One turn sends every row of this set to another row. A few are shown first. Where does it send the rows asked after them?
J857: [-4.426,3.052,-2.298,0.953,-0.739,-2.009,2.806,-1.447,0.708,-1.794,2.410,-0.930,2.097,-1.317,4.697,2.169,-0.051,0.571,0.311,1.682,2.779,1.329,0.481,-0.965,0.624,-2.909,-1.666,-1.668,2.737,-2.930,1.183,1.133,1.735,3.653,0.589,0.920,2.479,2.219,-2.573,1.627,1.688,-3.935,-1.195,1.239,-0.346,2.188,-0.878,-0.428,-1.233,-1.011,3.884,0.957,0.056,-1.877]
J891: [1.259,0.984,-2.044,1.412,2.175,-2.994,3.188,0.211,-2.226,-1.828,-2.922,-0.792,-0.759,-0.485,-0.331,-0.616,-2.213,-1.781,-1.117,0.977,-0.806,-1.407,1.298,-1.679,2.402,0.884,1.358,0.186,2.554,1.514,0.186,0.337,-2.071,-1.262,1.261,0.514,1.207,-0.769,-0.166,0.882,-2.404,-0.376,0.866,2.799,-3.849,0.911,-1.025,-0.784,0.220,-1.174,3.770,2.921,-2.595,2.452]
J674: [-2.339,0.314,-1.914,1.543,2.755,-0.202,0.146,-1.103,-1.656,0.234,-1.970,0.356,-0.022,-3.111,3.563,2.467,-3.094,2.297,0.429,1.758,-1.381,-0.773,-2.265,0.206,-0.941,2.686,-1.063,-0.663,0.529,1.076,-2.465,2.878,1.907,1.592,5.988,-0.178,-1.636,-0.332,-0.943,0.253,0.030,-2.499,-3.084,-1.735,-2.155,0.176,-0.717,0.095,-1.371,1.187,0.163,1.611,-1.857,-1.526]
J115: [1.185,-0.549,-1.026,0.758,0.841,-2.173,-0.443,-1.263,0.709,0.108,-2.679,-1.562,-0.801,-0.419,-0.478,0.020,0.429,-2.852,-2.595,1.952,2.006,1.884,-2.151,1.787,0.696,0.930,1.470,4.253,4.011,0.953,-0.051,-1.735,-0.231,0.552,1.036,-2.709,3.400,2.123,-2.333,-3.014,0.501,2.711,-2.323,1.995,-2.008,1.698,-3.555,-0.332,-1.465,-1.371,-0.007,-3.011,-3.153,2.218]
J140: [-0.967,-0.068,-0.263,0.448,-0.269,1.792,-0.770,-1.548,-0.659,-3.106,-0.582,3.759,-2.777,-2.615,1.203,2.720,-1.236,0.585,-0.549,-0.163,2.409,-0.679,-2.785,0.192,-2.044,-3.452,-0.410,0.193,3.715,-4.885,0.839,-3.961,-0.010,3.285,-0.351,0.799,-0.902,1.246,-3.263,-2.568,1.062,-0.174,-0.856,-1.355,-1.350,1.681,-0.370,-2.004,1.585,-0.563,-0.669,-0.265,1.208,1.942]
J887: [-3.488,3.172,-0.453,0.898,-1.145,-4.258,1.653,-0.441,-2.262,-1.058,0.657,-0.423,1.236,-1.293,4.290,3.017,-0.558,-2.150,-0.028,1.563,4.157,0.766,-0.440,-1.913,1.196,-0.224,1.256,-0.955,1.809,-1.628,0.084,1.267,2.961,4.068,0.961,1.919,1.935,2.673,-2.968,2.288,1.800,-3.966,-2.132,0.574,-2.833,2.657,-1.713,-0.812,0.487,-1.009,3.608,2.673,-0.638,0.401]
J758: [-3.591,0.951,-2.451,2.498,3.127,0.151,1.231,-2.535,-0.295,-1.010,-2.173,0.730,-1.538,-2.104,4.156,2.308,-4.180,3.391,-1.000,0.974,-1.320,0.761,-1.403,0.498,-1.281,0.688,-0.888,0.181,1.001,0.260,-0.766,1.989,3.349,2.314,5.078,1.224,-2.707,-0.085,-0.123,-1.802,-2.594,-2.066,-4.938,0.449,-1.348,-0.341,0.873,-0.496,-1.080,0.163,-0.790,2.505,-0.228,-0.825]
J625: [-3.079,2.588,-2.262,-1.127,-0.462,2.767,3.787,-0.281,-0.523,2.072,-4.497,2.455,0.188,-0.476,-2.294,0.769,-0.984,2.146,-0.323,-0.195,1.490,-0.743,0.940,-1.997,-0.063,2.072,0.188,-3.510,0.784,-1.778,-0.945,0.824,1.488,1.344,0.439,0.568,1.331,0.124,-3.403,-4.434,0.352,-0.765,0.516,1.779,-1.041,-0.677,-1.084,-2.200,-0.810,0.963,-0.804,0.047,-1.240,2.917]
J876: [-1.372,0.822,-2.842,2.803,2.245,1.754,1.455,-0.380,3.805,0.104,0.360,-1.254,-0.139,-1.176,1.040,1.542,-2.435,2.005,2.439,1.225,-0.643,-1.825,1.038,1.927,-0.051,-2.608,-0.435,1.625,1.502,-2.155,-1.584,-0.124,-3.017,-1.795,1.647,0.707,3.091,1.677,-3.785,-2.028,2.351,-2.120,-2.180,2.123,-0.671,-2.674,-1.906,0.465,-0.144,2.548,1.423,-1.585,0.917,-0.725]
J481: [-2.524,1.686,-3.369,2.053,0.727,0.939,2.498,-0.801,4.113,-0.928,1.930,-0.698,1.424,-0.989,3.336,2.171,-0.930,1.622,1.104,2.441,-0.792,0.642,1.532,0.487,-0.711,-3.305,-1.289,-0.639,2.514,-2.942,-0.233,0.540,-1.554,0.284,1.855,1.720,3.671,2.357,-2.782,-0.629,1.606,-3.534,-2.241,2.110,1.871,-1.672,-1.575,0.011,-0.986,1.989,2.652,-0.573,1.602,-1.143]
J487: [0.066,-0.131,-1.363,1.107,2.604,-4.516,0.761,-1.059,0.274,-0.749,-0.639,0.070,2.388,-0.582,0.807,-0.891,1.548,-1.679,-2.729,2.035,2.490,-1.209,0.049,1.449,3.469,-0.658,2.161,3.350,0.543,0.591,0.634,-0.096,1.518,-1.043,3.164,-1.290,0.586,2.614,-2.231,0.969,3.309,1.362,-1.172,0.378,-2.116,2.728,-4.200,-0.952,1.288,-1.830,0.102,1.996,-2.378,2.026]
J685: [-0.489,0.941,-2.438,0.140,0.463,-3.177,1.192,-1.347,1.972,-1.355,-1.362,-0.576,-1.124,-1.603,1.219,-3.549,-0.319,0.887,-1.389,2.324,1.310,1.139,1.808,1.982,-0.136,2.586,1.884,3.151,0.530,1.892,2.252,0.541,1.663,-1.140,0.281,-1.186,-0.993,3.697,-2.667,-0.896,4.379,-0.041,-1.529,-2.431,-3.231,0.469,-3.072,0.304,0.223,-0.687,0.399,1.035,-0.589,-0.090]
J306: [-2.550,0.177,-1.511,0.578,-0.748,3.151,2.985,-0.846,-0.836,-0.149,-4.117,4.155,-0.926,-1.048,-0.534,2.556,-1.199,1.930,-1.026,0.040,1.493,-0.542,-0.236,-1.782,-0.664,0.545,0.209,-2.986,3.162,-4.036,0.098,-0.844,0.469,3.217,-0.287,2.247,0.238,0.740,-3.475,-4.733,0.843,-1.673,1.344,-0.740,-0.801,-0.204,0.263,-2.449,-0.238,0.061,-0.004,0.171,0.170,3.204]
J366: [0.531,0.040,-2.539,1.532,2.763,-1.717,-1.891,-0.263,1.680,0.262,-3.024,-1.317,0.317,0.526,0.477,-1.248,0.836,1.216,-3.872,1.110,0.616,1.969,-1.529,2.159,-1.175,1.226,-0.028,0.800,3.070,1.770,-1.143,-1.900,-2.261,2.460,0.717,-4.048,2.362,-0.749,-2.751,-2.565,0.140,-0.670,-0.663,3.896,-1.066,2.150,-3.222,-3.955,-0.192,2.310,0.976,-2.089,-0.765,1.723]
J961: [-4.043,3.370,-3.098,2.524,2.340,-1.191,0.416,-2.103,0.859,-2.075,-1.348,-0.698,-3.626,-0.172,3.227,2.700,-2.290,1.627,-0.998,-1.833,1.618,2.458,1.317,0.733,-0.648,-1.668,0.337,-0.263,2.496,-0.578,0.630,-0.147,4.190,2.491,1.961,2.771,0.092,-0.784,0.181,-2.594,-4.896,0.066,-4.538,4.059,-1.372,0.763,1.395,0.038,-0.939,0.095,-1.716,0.879,-0.357,1.616]
J773: [-0.988,-0.879,-0.143,0.999,0.067,-1.066,-2.136,-1.092,1.019,-1.118,0.405,0.643,-3.157,-4.498,0.849,1.833,-1.689,-0.683,-0.615,1.285,3.634,-0.026,-3.862,1.354,-1.574,-2.988,1.137,3.774,2.909,-4.098,0.308,-3.674,0.516,2.873,-0.277,-0.186,0.369,2.175,-3.768,-1.784,1.185,0.222,-4.134,-0.341,-2.975,0.969,-0.571,-2.113,2.856,0.487,-0.401,0.895,1.327,0.397]
J881: [-1.729,4.436,-1.827,2.606,1.341,-2.380,-0.135,0.729,1.564,-0.637,-0.968,-1.226,-2.297,0.525,0.297,2.046,-0.771,-0.857,0.299,-0.915,3.545,3.145,1.439,-0.940,-0.055,-2.429,2.394,-0.861,2.530,-0.607,0.960,-0.535,3.318,3.410,0.883,1.183,2.594,-0.952,-1.116,-3.279,-4.679,0.295,-5.055,5.433,-1.454,0.321,-0.177,-1.891,0.651,1.185,-1.003,0.822,-0.982,2.372]
J830: [-1.274,-0.545,-0.588,1.546,2.043,-4.602,2.549,0.479,-0.690,-1.059,-2.285,-0.987,0.124,2.395,0.663,0.023,-0.862,-2.453,-0.643,2.578,2.205,0.811,1.779,0.718,2.461,-0.204,2.773,2.090,1.606,1.887,-1.970,0.718,1.979,0.225,1.033,-4.215,2.588,-0.892,-0.887,-1.542,-2.569,1.749,0.262,1.684,-3.684,2.569,-1.261,-2.266,0.425,-0.369,2.208,0.517,-3.021,2.014]

J881 turns into J773
J685 turns into J891
J481 turns into J758
And these:
J140 turns into J857
J487 turns into J830
J625 turns into J876

